(in the rows, 128 means zero)
Each path below is one point turned by a fixed rotation once a step. After each direction that follows a path, write how fast that rotation turns it, in deg/step (0 if it stays still).
Each turn is a multiple of 5 degrees from 10 to 175, or 0.
Each row of a path follows its step; steps can be skipped.
Path 1:
step 0: [119 120 114 123 128 126 127 124 128 135 138 142 137 127 141 137 111 127
 127 118 131 134 124 133 128 139 131 127 145 120 136 123 127 131 114 137
 124 129 134 126 128 129 137 132 124 131 119 120 138 131 139 110 115 129
 114 113 134 125 119 119 123 130 135 137 124 133 131 132 116 133 122 117]
step 3: [120 124 124 117 134 120 132 126 136 127 120 121 131 139 140 124 138 138
 117 130 125 127 129 113 130 134 125 120 117 122 134 134 135 125 131 131
 130 114 115 126 119 132 132 138 126 130 122 107 123 130 129 125 117 127
 126 131 146 125 115 125 114 124 123 135 134 143 117 130 132 145 121 120]
step 6: [125 119 132 128 131 114 130 115 127 127 129 119 139 123 126 130 130 117
 121 139 128 126 136 113 134 114 115 131 123 134 131 116 125 133 118 137
 114 114 123 116 118 133 133 115 132 143 128 118 120 126 127 117 122 139
 120 115 118 130 126 128 126 121 133 131 131 117 135 122 140 129 124 119]
step 9: [111 131 118 131 132 127 127 129 128 139 129 133 119 137 121 117 122 119
 126 124 139 144 130 126 143 127 125 136 128 119 127 127 123 134 116 126
 124 128 122 113 125 135 117 119 129 129 138 110 126 118 134 135 119 126
 143 116 123 126 112 129 123 134 133 119 130 139 144 127 126 137 130 133]
step 11: [114 130 112 119 134 132 125 123 129 128 139 128 132 145 134 146 129 132
 129 136 134 129 122 118 130 127 120 122 128 116 137 120 139 119 128 125
 119 124 140 107 111 123 131 127 127 135 121 130 120 135 137 115 122 132
 125 115 138 124 123 116 118 133 130 135 129 134 131 130 127 121 124 121]
step 18: [125 123 132 126 134 119 130 122 121 148 117 127 128 125 127 132 138 139
 125 119 137 124 134 128 138 128 130 125 121 122 140 128 135 130 132 133
 122 131 116 119 118 136 141 113 117 135 126 114 111 135 135 127 135 119
 128 124 122 118 115 130 115 137 125 140 119 132 118 136 122 127 131 115]
step 19: [116 136 139 132 125 131 140 124 126 109 136 135 125 128 133 137 121 118
 131 131 132 141 145 120 118 131 126 116 125 120 125 117 120 128 131 130
 125 125 130 133 122 124 132 142 134 138 120 113 130 126 133 113 128 133
 123 116 145 126 118 115 124 130 125 133 137 137 135 114 120 123 129 130]
step 27: [126 117 132 134 129 135 131 121 121 130 127 135 123 125 127 146 124 143
 119 142 145 141 137 115 132 130 127 134 113 118 129 128 118 132 114 135
 128 118 134 128 128 138 139 129 130 135 124 120 128 132 132 122 113 114
 119 113 124 133 124 126 130 128 133 126 140 119 124 113 126 127 132 123]
step 36: [114 119 115 136 128 132 133 120 128 132 133 139 135 134 123 127 124 111
 118 127 130 132 115 131 124 120 126 129 132 119 137 117 123 121 123 130
 126 130 126 119 133 125 133 121 120 131 125 126 136 130 133 108 122 133
 122 114 119 124 116 107 121 134 136 143 134 123 126 134 121 143 119 120]
Speeds:
[127 126 124 127 128 126 125 125 129 126 126 130 128 128 128 124 130 124
 129 127 131 126 127 128 129 125 129 125 126 129 130 127 126 127 129 131
 131 128 127 126 130 128 129 123 126 129 129 130 129 128 123 127 128 129
 128 130 128 128 126 131 124 128 124 128 128 126 129 126 130 128 127 130] : 95
[129 127 129 127 125 128 131 130 125 126 128 128 128 126 127 130 126 125
 130 126 130 130 129 126 129 126 130 128 125 125 126 130 134 129 125 128
 129 125 129 129 130 130 127 127 131 128 129 127 127 128 127 130 128 126
 128 127 127 132 128 128 129 127 128 127 129 128 131 129 132 131 131 132] : 100
[129 127 128 130 129 127 126 130 130 126 129 124 126 129 125 127 129 125
 129 127 125 129 126 127 128 124 127 131 127 123 129 124 127 127 131 125
 126 129 129 126 126 127 129 130 131 131 130 127 124 128 129 127 132 129
 129 129 126 127 128 125 125 127 127 129 131 127 130 128 127 129 129 128] : 145
[127 125 128 129 131 128 130 129 125 125 126 128 130 127 125 129 130 128
 125 130 129 129 128 129 125 129 128 129 127 129 128 127 126 126 126 128
 127 132 129 124 131 128 123 123 128 130 131 127 131 127 127 131 130 129
 130 128 130 127 131 126 128 126 128 128 127 132 127 128 129 130 127 126] : 135
[129 128 127 129 131 131 127 127 130 126 124 126 125 131 129 125 129 129
 128 127 128 130 130 126 126 126 126 131 128 125 129 131 126 131 128 125
 133 127 129 127 129 128 127 126 130 124 127 127 129 127 131 128 125 124
 127 129 129 131 127 129 129 128 127 125 128 129 128 126 129 127 127 126] : 60
